In the data rows, 128 means zero.
Here are some rows, each followed by its group. Groups can overlap.
[ 73  68 166 217  91 109 102 145 171  90  57  79  74 183 145 137  71  91
 252 194  66  80 106 189 203  94 166 140  45 192 178 129  82 169 203  68
  92 156  79 150 111 192 191  85 114  78 102 126] BY
[112 142 129 181 175  60 184  92 119 173 209 145 107 164  75 117 125 165
 159 184 144  95 118 110 181  96 142  30 130 110 142  68  82 113 197 163
 139  63 160 144 154 113 154 158 107  58 110 103] QO
[136 164  70 140 116 150 179 107 155 155 178  96 123 161 105 166 138 174
  83 123 166 133  75  73 138 169  97 113 148 121 152  85 120  97 108 143
 102 104  86 164  98  66  91 143 153  91  79 130] BY
[106 161 167 164 210  52 167 106  93 149 173 168 127 130  55 139 124 140
 125 187  66 108 101  82 132  61 154  50 141 150  88 111 136 140 162  93
 127  87 183 186 119  81 154 156  61 109 169 131] CE
[150  93 146 134 200  66 126 111 118  69 136 202  71 190 118  47 169 101
 156 180  98  53 124 167 249  76 163  65 148 141 144  70 100 116 126 124
  93  75 164 118 187 130 167 109 152 133 106 157] Uj
[158 163 202  97 141  59 124 165  81  94  83 138 141  64 154 159 145 103
 154 114 145 149 166 148  96 143 104 157 141 136 101 148 154 146  84  75
 174 191 177 152 144 129 194  92  90 145 186 126] QO
[149 142  76 141  94 179 159 135 156 168 166  79 131 186 130 139 140 157
  99 104 175 151  99 113 153 183  98 129 131 114 147 102  95  83 123 144
  91 130  78 137  88  75  98 145 161 117  90 107] BY
[115  94 122 153  87 153 121 123 145 171 106 108 131 133 124 126 129 146
 146 132 127 144 131 147 121 125 125 124 100 141 111 136 103 133 136 159
 143 146  89  90 107 112 119 150 130 126 146 117] Xa
[124 154 140 113 123 112 124 119 110 108 122 116 147 105 145 149  92 107
 154 118 107 135 129 125 105 113 145 136 136 137 136 141 172 138 132 123
 154 139 131 125 123 156 138 120 113 112 130 119] LZ
[167 107 152  99 136 147 116 134 115  98 126 145 145 114 135 162 137 112
 117 125 146 126 141 160 135 120 114 146 137 110 105 134 156 123 115 125
 164 157 134 128 156 153 126  90 166 169 162 137] Uj
[114 131 130  87 121 140  64 195 115 119  88 183 160 129 203  55 157 168
  83  52 127 100 177 122  66 172 107 151 149 108 154 131 122 148  96 135
  92  96 145 102 173 129 134 118 157 169 144 143] QO
[112 125 110 114  99 114 127 156 127 132 118 116 165 117 154 111 114  99
 115 103 121 143 155 127  88 146 154 142 156 108 137 145 116 134 112 120
 150 117 132 115 133 142 132 153 136 140 144 139] LZ
[122 125 124 129 102 119 132 116 139 132 127 112 139 109 148 133 103 112
 155 137  99 141 145 122 117 100 168 145 138 141 127 145 162 151 152 132
 139 143 120 120 105 144 140 142 111 111 102 107] Lc
[134 187 126 136 161 130 182 119 211 139 164 128 122 110  59 128 122 180
 143 144 148 114 125  59 116 133 105  81 139 136  73 129 107 150 113  94
 124  82 190 101  70  67 107 171  67  96 127 141] BY
[135 129 103 149 105 180 124 108 136 180 155 100 154 153 122 152 113 124
 120 106 173 139 124 110 136 175 112 107 109 134 111 122  95 107 139 180
 131 151 102  74  94 104 108 161 149 143 111 106] BY
[ 97 102 168 116 109  88 146 189 120 111  59 133 139  86 156  91 122  85
 152 112  79 157 158 113  89 162 170 176 181 106 116 157 115 178  93  72
 172 133 138 123  98 117 218 165 106 144 157 157] LZ
[103 140 144 139 177  89 125  98 121 109 154 164 123 144 112 122 110  98
 112 166 109  88 106 108 143  73 157  79 126 146 131 118 149 120 136 130
 104  97 125 141 142 130  97 142 125 122 100 146] Uj
[150 156  94 148 130 161 139  93 126 166 160 102 139 139 125 151 126 133
 130 108 166 129 104 120 130 169 119 103 107 128 100 107 139 116 129 166
 108 143 108  89  84  99 101 142 135 119 112 167] Xa
[136 138 124 138 116 131 133 106 131 123 128 106 127  94 120 150 103 105
 156 127 103 136 130 104 106 102 170 152 138 152 132 160 174 157 169 114
 147 141 114 143 104 149 130 117  83 104 107 122] Lc
[159  95 123  93 130 136 171 138 133  88 151 147 129 163 121 116 175 134
  82 120 161 142 144 145 175 113 124 144 173  89 156 104 133  88  90 114
 128 116 106 192 160  96 127  79 198 136 124 175] Uj
[119 133 113 170 166  76 179 128 131 188 181 130 120 111  45 166 148 160
 113 178 139 117 122  79 111 143  80  54 137 136 118 104 106 154 173 156
 141 103 171 170 104 100 124 172  92 100 127 143] QO
[127  80 149 187  83 102 135 187 129 173  61 113 111  99 142 132 146 140
 171 160  87 146 125 144 107 132 154 143 103 137  72 164  92 174 125 120
 156 164 105 112  69  75 170 161  89 127 178 115] Xa
[ 92 130  98 141 122 138 170  96 163 165 158 116 145 140  83 138 113 186
 129 138 150 144 118  85  97 152 112  91 148 156 138  90 111 139 145 150
 148  83 125 119 119 112  84 153 111  95  91 111] LZ
[167 104 157  68 163 165 116 151 129  90 111 193 126 150 127 117 184 118
 103 142 169 114 138 195 155 117 122 151 130  94 108 129 128  83 102 125
 120 150 163 126 210 166 115  99 179 206 153 172] Uj
[119 125 141  96 130 134 107 136 107 125 117 160 148 113 155 108 139 132
 111  91 131 126 154 141 102 135 135 132 160 120 145 112 127 125 112 103
 151 117 132 121 166 143 130 100 147 163 169 144] QO
[163 199  88 167 138 144 169  90 195 166 169  89 100 188 134 175 121 156
 156 117 192 116  63  76 159 213  89  76  99 130 100  98  88 133 126 154
  92  93 108  51  91  53 100 150 101  83  67  98] BY
[133 117 145  90 137 129 117 133 117  98 127 159 144 108 140 108 145 105
 107  98 153 105 178 161 121 125 136 129 157  99 134 103 134 105  80 100
 141 125 150 123 176 148 134  95 173 169 169 179] CE
[ 66  83 166 201  96  92  72  75 165  99  63  80  71 223 130  96  77 121
 227 217  48  96  81 203 235  84 153 114  24 208 193 107  71 136 191  36
  80 160 122 162 145 181 194  66 132 111 111  70] Xa
[129 136 104 105 106 128 158 144 139 107 130 101 120 152 132 123 140 127
 116 116 129 152 129 124 133 131 129 156 171 109 182 118 127 101  92 103
 141 113  94 178 134 113 126 115 148 113 105 128] LZ
[ 94 170 202 193 240  44 101  91 150 101 182 189  33 150  96  52 102  87
 133 215  85  33  73 127 220  50 174  36  94 147 139 100 118  94 201 104
  64  85 111 118 162 155 116 176  73  88 109 141] Uj
[170 170 167  82 143 104  94 142 100  89  82 174 116  95 184  69 170 101
 177  69 143 125 154 197 157 170 115 146 169  92 166 103 100  78  76  75
 147 177 154 111 199 159 203  70 139 170 177 104] CE
[145 140  67 140 120 178 164 114 131 167 163  68 115 174 121 118 150 154
 116 106 157 148  96 129 152 171  93 120 114 116 145 105 101  57 132 149
  65 141  83 149  88  90  87 132 184 111  82 139] Xa
[122 119 136 128 116 105 140 119 116 129 116 105 147 105 151 128 109 121
 134 121 101 140 150 129 102 115 153 142 136 149 127 138 158 164 161 132
 171 119 109 115 125 149 136 115 100 113 123 124] LZ
[122 134 109 153  85 178 103 142 134 177 122  97 151 146 145 130 120 153
 147 114 141 157 133 131 115 172 130 125 107 138 111 138  94 119 126 148
 126 150  96  89  97 112 107 169 137 145 135 117] BY
[120 108 142 112 124 118 120 109 104 141 135 164 154 114 130 116 135 115
 102 112 125 112 152 134 108 121 157 134 162 124 143  97 113 125 102 125
 148 118 134 121 169 131 130 115 155 150 170 163] QO
[127 110 107 119  96 117 121 146 129 147 122 127 172 118 137 103 129 110
  95 102 116 121 169 128 101 151 150 143 156 118 139 129 104 134 125 135
 153 122 132 117 147 134 149 141 137 151 153 139] LZ
[132 159 101 139 134 149 152  79 176 147 160 117 125 118 111 133 120 153
 122 124 142 117 106 111 125 136 128  91 110 123 104 114 143 142 130 139
 107  97 107  97  96  99  82 133 120 104 108 175] Xa
[118 119 176 131  96  80 142 190 112 117  80 131 132  82 155 145 131  78
 170 123  85 167 176 110 102 130 164 174 163 117 111 194 121 204 116  96
 179 147 130 150 100 114 205 154  63 129 154 124] Lc
[108 125 121 118  99 113 116 128 128 132 108 127 157 124 156 123 128 118
 137 100 109 141 162 130 103 136 153 134 148 124 135 133 145 157 123 133
 152 128 103 112 125 133 158 142 121 128 132 137] LZ
[108  99 125 134  83 117 124 129 150 127 107 117 158 126 143 118 119 122
 133 115 102 155 166 119 104 140 160 143 153 130 121 143 127 156 123 128
 156 125 105 101 119 129 146 151 123 135 122 126] Lc
[167 112 150  96 144 135 110 134 111  99 124 169 133 122 130 121 158  99
 114 104 153 115 160 164 142 124 138 129 149 109 114 129 131 103  96 112
 150 140 134 122 171 147 124  84 165 172 164 149] Uj
[135 132 123 111 132 116 106 123 131 123 128 171 142 107 143 103 152 110
  90 111 161  98 162 149 122 124 141 121 153 108 156  96 122 120  91 102
 138 121 137 133 177 129 120  90 138 168 160 171] CE
[133 119 156 139 110  83 156 134 118  89  92  87 122  94 178 121  94  97
 210 124  85 146 164 144 155 117 143 160 139 144 138 127 138 152 137 110
 170 147 129 113 127 159 218 121 107  90  97  75] LZ
[109 125 134 121 108 133 126 138 110 122 116 114 133 116 157 134 113 129
 148 123  99 144 150 118 100 117 154 142 135 130 127 143 149 163 139 122
 153 120 106 126 119 138 149 138 123 111 109 117] LZ
[114  97 145 188  85  92 129 171 152 132  44  94 120 106 145 136 125 119
 215 166  53 152 133 150 117  98 172 133  84 146  91 196  99 200 111  80
 147 149 104 150  59  98 181 129  84 102 153 141] BY
[ 61 129 181 172 214  55 197 123  78 158 165 171 116 111  76  94 134  93
 141 181 100 157 107  98 112  80 141  58 155 147 122 116  82 108 178 116
  87 118 120 192 109 106 103 174  76 109 109 101] CE
[177 168  80 184 112 154 133 105 152 191 187  68 120 175 157 154 116 117
 147  91 207 138 123 102 205 249 104  85  93 130 104  97  61  86 122 183
  89 158 138  34  83  77 136 180 152 128  89 103] BY
[151 161  72 122 149 196 169 125 190 148 168 105 127 173  78 189 115 154
 101 154 209 108  50  83 120 150  69 117  78 138  76 118 126 125 145 187
  88 111 149  64  92 109  56 174 101 102  76 151] BY
[157 156 137 107 150 136  85 181  44  80 109 138 145  77 194 121  88 134
 107  65 106 110 125 103  86 145 104 168 125 130 106 159 174 137 117 133
 113 126 161 100 130 177 139 109 117 126 134  76] QO
[135 107 136 110 115 136 112 121 118 153 130 161 154 109 132 111 146 127
 100 103 136  93 155 138  96 126 152 140 160 101 142 106 114 124 120 129
 162 130 137 120 163 129 151 104 165 160 169 159] QO
[110 137  94 136 167 111 173 118 136 145 188 109  93 170  80 114 147 165
  98 168 103 145  90 113 143 104 110  95 148 137 173  86 123 108 155 134
 106  80  96 200 123 109  84 136 136  72 107 145] CE
[132 160  97 141 127 151 160  68 162 159 159 112 132 119 123 140 104 145
 112 116 149 104  94 101 138 136 130  95 106 121 106 107 152 130 135 150
 104 103 108  87  92  92  89 141 128 113 104 158] Xa
[121 141  67 150 122 130 146  92 160 174 165 106 149 140  83 161 104 169
 128 144 162  92 109  93 109 140 102  68 133 119 121 101 140 122 164 177
 143 104 142 117 113 122 114 144 130 102  84 121] LZ
[109 127 128 120 105 110 127 128 116 117 125 113 148 107 148 146 101 118
 150 126 103 142 139 116  94 122 147 137 145 129 126 137 168 165 138 137
 153 129 122 116 116 155 149 142 113 102 119 123] LZ
[132 133 101 116 114 118 169 145 117 111 132  90 126 137 141 128 132 141
 123 118 108 161 102 125 134 132 129 155 157 122 166 114 156 122 139 120
 135 124  84 181 109 116 136 113 128  86 101 128] LZ
[132 153 149 117 130 121 116 111 110 110 134 126 133  96 149 156  98 123
 151 128 112 135 128 133 116 116 130 140 126 140 127 138 162 146 136 116
 142 147 134 129 131 169 128 104 115 118 137  98] QO
[ 64 100 103 160 211 141 136 141  98 165 169 156 118 154 108  90 117 214
 109 132 114 134 101  58  97 129  92  68 141 139 121 108 137 132 187 192
  77  33 142 139 113 131  88 170 131  86  60  74] QO
[136 168  80 128 131 162 201  96 162 139 175  86 113 166  94 126 133 167
 106 133 141 134  77 107 163 132 105 119 134 107 153 100 136 106 122 139
  96  87  76 165  85  66  88 132 131  83  81 165] Xa
[130 104 103 114  97 119 162 132 126 139 151 124 137 161 101 119 169 147
  74 117 147 143 131 123 126 137 114 141 165 116 194  98  87 104 109 131
 139 112  91 185 152  91 118 116 172 110 129 163] LZ
[129 156 104 149 128 139 159  69 156 151 158 109 124 110 104 127 119 137
 121 123 165 127 112 110 130 128 147 103 110 134 109 114 151 101 123 140
 106 117 121  97  96  90  85 142 110 107 102 158] Xa
[150 155 148  75 138 163 120 166 119  91 109 148 120 131 139 165 125 133
 138 154 158 131  97 158 145 125 110 154  92 107 115 170 147 109 125 123
 149 151 163 128 170 187 118 136 143 143 132 145] QO
[138 177  91 132 130 148 160  67 155 147 153 110 139 136  99 125 112 140
 122 122 149 114  91 110 137 135 128  96 114 124 113 120 137 120 121 143
 108 106 116 104  96  91  92 141 107 113 100 165] Xa
[125 102 136 102 140 141  52  90 104 106 122 132 115 118 132 124 167  75
 117 102 159 166 184 167 134 128 164 140 140  76 118 125 173 122 114 135
 154 135 176 141 146 125 120  78 175 182 149 136] CE
[121 143 150  93 138 129  67 193 102  95  92 167 156 115 213  67 123 137
  97  55 136 101 168 119  77 153 143 165 142  96 125 150 149 138  92 120
 106  97 153  91 153 144 156 112 141 150 132 121] QO
[140 131 116  98 120 125 140 128 129 120 144 132 122 155 125 103 174 137
  98 108 126 155 141 146 133 135 135 149 171  93 182  96 109 103  87  99
 122 121  96 194 149 107 136  96 165 119 130 159] QO
[114 141  82 151 133 148 121 127 187 169 170 126 131 151 104 132 112 235
  72 117 203  89 119  33  99 196  70  98 108 123 105 137 146 147 147 217
  82  55 158  87 121  94  86 171 135 103  41  98] Lc
[166  92 152  85 159 170  79 198  86  55 109 196 143 125 172  89 158 134
  77  72 152  95 168 142 148 132 103 164 149  97 105 141 157 126  86 122
 113 116 159 114 170 147 141  84 177 188 146 121] Uj
[132 171 158 121 127  68 134 147 111 108  97  94 128  59 137 156  95  62
 178 128  62 161 144 100  92 122 143 173 164 136 117 187 158 168 120  70
 170 166 172 151  91 153 193 140  43 127 148  75] LZ
[100 126 116 150 150 115 150  82 128 174 180 129 127 121  79 137 115 161
 124 157 129 112 118 102 119 110 130  72 128 138 137  92 131 135 174 166
 151  92 131 133 129 128 109 147 119  94 120 132] QO
[152  93 135  95 141 136 125 127 125  92 134 170 138 136 134  99 155  99
  96 119 142 111 181 157 166 109 138 129 164 127 134 105 120 122  88 117
 147 119 139 126 171 132 114 100 169 187 146 159] Uj
[110 122 115 157 113 148 132 127 122 147 115 101 126 126 138 149 101 126
 167 142 102 135 136 113 127  82 179 148 109 146 128 157 154 157 154 132
 152 123 110 143 103 119 132 121 100 108 114 128] BY
[134 160 169 148 114 107 157 161 123 119  99 102 118  72 128 182 115 107
 205 143  57 139 162  80  86  89 177 173 133 158 101 216 158 196 156  84
 139 154 138 175  76 119 170 145  46 102 114 133] Lc
[ 99  85 123 156  95 138 117 140 150 142 100 121 131 121 152 145 113 136
 153 136  85 122 139 139 137 113 142 122  98 140 118 134 134 164 150 138
 131 133  85 112  99 135 142 137 139 117 138 127] BY
[ 88 117 136 161 189 104  59  41 136 137 163 148  73 143  70  94 160  94
  83 169  71 105 123 119 142  73 205  84 112 125 104 109 174 123 187 144
  72  93 146 146 128 111  83 146 127 148 123 130] Uj
[133 133 138  99 128 120 112 127 126 127 124 154 154 106 153 104 140 117
 106  98 155 104 169 160 113 132 137 138 157 104 144  98 138 118  98 114
 153 124 139 120 171 135 135  93 147 169 172 173] CE
[143 158 114 107 137 125 148 132 113 107 142  85 113 136 131 143 130 128
 130 123 115 160 103 131 139 113 117 152 143 123 169 127 151 101 126 105
 139 134  98 190 119 129 125  95 125  88 110 110] QO
[141 111  76 155  66 145  92 157 148 177 142 129 168 163 146 168 122 158
  57  90 216  45 130  55  90 179  76 117 111  97 113 136 120 161 154 218
 109 102 129  69 103  85 143 164 133 135  64  68] Lc
[162  75 137  58 170 160 138 161 120  75 132 193 118 161 116 105 173  62
  84 146 168 107 130 172 179  92 140 152 137  74 108 139 108  90  90 129
 122 120 184 117 191 168 124 124 188 190 126 172] Uj
[139  98  98 135  90 153 164 146 149 137 125  85 122 164 124 112 160 152
 135 133  93 169 113 143 146 128 131 151 145 115 151 132 121 129 140 133
 133 124  45 168  90  91 129 144 144 101  99 146] BY
[107 126 126 157 161 105 129  89 130 176 171 146 123 122  75 105 127 119
 120 158 108 109 113 120 119  98 145  60 135 149 140  96 114 102 183 158
 135 124 103 126 124 135  96 163 118 111 118 111] CE
[183 114 144  96 167 136  69 174  81  69 105 170 124 116 173 140 135 141
  96  79 122 117 131 128 146 154  74 164 115 138  93 164 184 137 100 159
  99 141 164 104 149 158 139  85 147 158 154  76] Uj
[161 184 199 101 154  84 121 145  95  90 100 144 122  47 152 182 117 113
 171 121 111 157 123 136 125 147  96 165 140 138 113 174 176 157 112  82
 150 194 181 153 128 155 168  89  70 148 191 105] QO
[110 129  96 140 123 120 153  98 167 164 162 126 139 128  87 138 122 173
 118 141 130 112 125  94 101 143 120  96 137 153 141  94 115 151 146 154
 133  97 137 119 121 122  97 152 123  93 115 130] LZ
[147 123 114 141 116 144  79  52  83 103 126  69 106 103  89 163 155  74
 145 102  97 149 182 133 119  86 185 155 120 141 105 145 185 131 168 125
 146 149 161 146 106 146 120  78 106 146 120  92] LZ
[128 123 119 121 111 113 129 145 140 120 113 120 150 113 150 134 106  98
 134 119 107 132 147 110 110 124 161 134 146 128 134 148 145 158 133 126
 169 120 124 119 122 146 146 137 122 119 120 121] LZ
[117 136 136 102 103 137 107 125 133 131 107 138 147 109 139 103 138 133
 126  95 132 111 167 144  88 144 132 136 156 117 154 116 109 124  98 106
 154 126 120 114 165 145 125 113 136 161 151 149] QO
[143 103 116  95 137 130 153 144 113  92 146 153 119 167 124  87 191 127
  93 124 128 133 131 148 151 108 142 137 184 101 171  86 117  97  94  94
 101 107  94 192 152 101 122 102 179 130 113 162] Uj
[111 155 113 166 109  93 184 103 175 179 148 107 166 122  65 210 108 168
 145 133 191 120 104  32  92 193  77  63 145 131 106 134 116 144 165 163
 136 126 163 141  80  79 142 168 116 100  65 133] LZ
[136 142 140  73 136 165 114 161 111 112 106 147 137 117 142 113 131 107
 121 124 148 119 133 177 115 127 109 152 124 104 144 137  99 107 107 123
 163 134 156 106 183 198 117 125 139 166 165 171] QO
[129  97  91 144  82 148 156 162 153 136 125  82 118 179 137 110 158 147
 128 125 106 140 126 149 139 128 125 139 127 110 142 122  99 133 131 137
 108 113  42 144  91  95 128 135 148  95 107 145] BY
Which 2 groups are nearest to each row below, nearest first, going by the distance to the centre of the group?
[151 117 138 102 131 133 109 123 103 103 121 138 122 102 129 168 134 118
 125 118 136 137 122 149 126 134 100 144 121 124 114 140 163 127 121 121
 147 162 137 134 150 161 137  87 144 139 155 109] ~ QO LZ
[100  80 116 169  84 169  80 204 113 163  80 129 143 153 197  90 121 171
 111 101  79 126 143  93 101 139 143 157 108 123  92 169 122 176 127 175
 115  93  72  70  90  90 149 190 122 141 113  66] ~ Lc BY
Which 3 other groups have their centres nearest to the centre of group CE, nearest first?
QO Uj LZ
Which 3 groups are nearest to each row below, nearest first, going by the distance to the group's nearest row?
[ 83  96 125 165 105 134 118 123 151 142  98 110 103 127 132 145 106 143
 165 157  98 115 121 128 127  87 150 130  88 139 123 157 145 156 154 140
 119 117 101 133 116 140 121 122 119 104 121 121] ~ BY Lc LZ
Group BY spreads out most along one direction. Which 3 other groups' directions of most spread are closest to that one, closest first?
Xa Lc LZ
Which 3 other groups have their centres nearest to the centre of group QO, nearest first?
CE LZ Uj
Which 2 groups are nearest to each row below, nearest first, going by the average distance to the group's rows?
[193 121 184  81 138  97 126 175  98  63  98 185 136  91 131 171 170  87
 139 113 137 134 162 154 160 151 105 165 163 104  91 164 159 142  63  85
 142 184 192 152 153 127 178  92 135 198 217 162] ~ Uj QO
[152 129 147  94 135 125 105 131 129 109 119 153 142 110 140 146 130 114
 123 111 147 127 146 144 133 129 122 132 141 120 129 130 158 124 105 126
 171 151 145 124 158 149 142  95 153 149 160 136] ~ QO LZ
[141 167 188 100 131  71 124 150  87  77  83 137 148  69 149 169 111  63
 175  98 113 167 163 121  84 120 127 155 158 122 118 187 109 143  48  49
 170 170 182 153 135 136 186  88  99 143 177 102] ~ LZ QO
[143 116  76 142  77 162 153 157 152 163 146  73 145 173 118 121 149 161
  97 108 130 166 144 112 133 178 112 143 136 127 148 125  67  96 118 146
 119 134  74 151  97  83 121 169 166 113 106 114] ~ BY Xa
[ 71  95 120 169 104 135 101 106 156 140  92 105 110 151 121 141 100 142
 165 160  98 110 103 144 138  94 147 113  77 181 151 119 127 135 165  92
 117 134 108 139 111 148 131 107 125 107 133 115] ~ LZ Xa
Which 2 groups are nearest to each row below, nearest first, going by the distance to the group's nearest row?
[114 134 133 101 123 125  73 182  89 104  86 145 153 113 208  77 115 138
  99  57 116  92 163 111  95 165 139 172 149 103 123 126 174 140  94 123
 108  97 145  83 138 147 179 129 133 162 123  96] ~ QO LZ
[120 129 101 119  99 125 161 153 129 109 134  88 133 158 143 121 131 131
 137 126 103 174 125 123 122 111 150 151 161 120 167 138 143 124 137 114
 132 109  87 184 105 114 138 131 132  87  88 127] ~ LZ QO
[ 99 104 119 151 102 151 111 108 131 126 105  99 117 140 129 118  96 134
 164 160  93 109 118 150 156  96 144 139  86 142 148 156 127 178 165 117
 138 117 110 145 110 159 142  99 114 112 111 127] ~ BY Lc
[150 212 110 150 143 129 199  44 194 131 178 103  74 145  90 101 131 166
 176 118 187 105 101 109 187 156 115  83  93 104  97 113 123 115 123 130
  74  75 137  66  98  69 123 146  71  57  71 157] ~ Xa BY
[161  94 137  79 181 150 119 167 107  98 123 181 117 137 118  75 192  92
  89 135 162 105 149 198 137 108 138 144 139  88 110 117  94  94 104 120
 136 129 170 123 202 179 125 107 164 181 145 181] ~ Uj CE
[140 144 113 116 131 114 167 129 131 116 145  75 116 143 129 142 125 131
 139 131 102 156 121 126 132 112 129 154 146 125 161 130 146 131 130 127
 137 112  91 177 116 127 126 101 124  77  99 123] ~ LZ QO
[122 112 110 117  70 139 129 125 141 163 125 133 170 127 125 133 124 121
  99  95 140 111 155 112 101 147 127 136 150 126 145 125  92 127 127 150
 151 136 120  98 139 112 144 150 141 152 159 125] ~ LZ QO
[149 155 130  79 122 156  98 160 120 117 108 153 140 116 131 124 147  95
 115 116 167 108 132 169 101 130 127 156 126  85 137 139  94  95  89 115
 144 151 159 109 176 179 127 134 129 165 154 167] ~ QO Uj
[111 120 121 127  93 118 130 148 140 135 125 113 162 131 183 130 105 113
 136 124 110 142 155 125 115 129 168 143 136 116 119 144 143 167 126 137
 140 122 117 111 116 125 143 152 128 129 122 129] ~ LZ Lc
[107 105 117 152  97 136 113 145 161 154 100 105 136 153 142 147 131 126
 164 137  91 149 133 135  88 110 154 127 129 129 115 152 141 164 139 137
 157 120  71 112 105 115 121 147 100 125 128 127] ~ BY Lc
Which 3 groups are nearest to each row below, nearest first, going by the distance to the centre of the group?
[135 132 122 110  89 124 111 132 133 131 115 139 165 113 144 115 136 125
 117  94 128 127 159 126  95 161 145 139 154 124 142 131 117 132 111 114
 138 142 128 113 141 133 141 136 132 149 154 148] ~ QO LZ CE
[122 118 145  94 138 129 118 131 116 117 122 166 146 104 136 107 149 107
 101  93 152 116 167 150 106 125 130 128 161 102 147 108 126 106  89 108
 146 126 129 136 183 143 118  90 160 167 163 166] ~ CE QO Uj
[ 85 180 198 203 255  29 132  73 112 101 198 178  72 167 120  74  97  79
 132 213 104  94  74 126 220  25 189  21 110 128 114  87 144  90 185  90
  67  71 115 155 159 121 128 143  56  84  87 109] ~ CE Uj Xa
Group Xa spreads out most along one direction. Which 3 other groups' directions of most spread are closest to that one, closest first?
BY LZ Lc
Which 3 groups are nearest to each row below, nearest first, going by the average distance to the group's rows?
[132 146 143 104 126 118 108 118 122 116 122 140 154  96 159 137 120 114
 127 111 130 136 149 146 105 136 133 138 144 103 133 129 149 131 107 116
 153 150 125 134 153 149 143  98 143 147 149 135] ~ LZ QO CE
[ 85 105 130 159 103 133  96 118 124 133  96  95 122 168 128 130  93 146
 152 171  86 102 101 164 151 104 137 122  70 173 152 116 121 149 177  99
 132 130 106 148 125 163 139 103 119 124 136 112] ~ LZ Xa BY
[122 151  94 138 127 152 155  57 167 154 155 111 119 121 104 121 115 146
 123 122 142 115 108 106 133 118 136  93 109 135 111 114 158 109 133 139
  95 103 130  97 100  97  92 141 120 110 107 156] ~ Xa LZ BY
[112  86 134 127 158 114 127 103 119 102 143 169 131 141 117 100 140  90
 105 141 128  92 161 141 155  81 154  98 152 110 131 102 123 127  92 126
 124  91 126 134 163 134 120 107 170 152 116 166] ~ Uj CE QO
[112 138 138 142 180 103 140 116 146 141 191 155  86 180  88 101 148 121
  98 174  98 104  78 121 160  81 144  93 131 119 153  98 122  85 167 138
  55 112  70 193 130 107  96 152 151  91  93 140] ~ Xa CE Uj
[134 141  94 122 113 135 184 128 116 107 153  74 123 137 116 149 115 135
 134 133  93 155 102 107 130 105 125 171 161 125 166 130 158 121 145 112
 120 121  98 193  98 129 125 118 115  76  92 123] ~ LZ Xa Lc
Which 3 other groups have their centres nearest to the centre of group LZ, nearest first?
Lc QO CE
Which 3 other groups have their centres nearest to the centre of group Uj, nearest first?
CE QO LZ
Group Uj spreads out most along one direction. Which 3 other groups' directions of most spread are closest to that one, closest first?
CE QO Xa
Which 3 other groups have their centres nearest to the centre of group BY, nearest first?
Xa LZ Lc
Group CE spreads out most along one direction. Which 3 other groups' directions of most spread are closest to that one, closest first?
QO Uj LZ
Group QO spreads out most along one direction. Which 3 other groups' directions of most spread are closest to that one, closest first?
CE LZ Uj
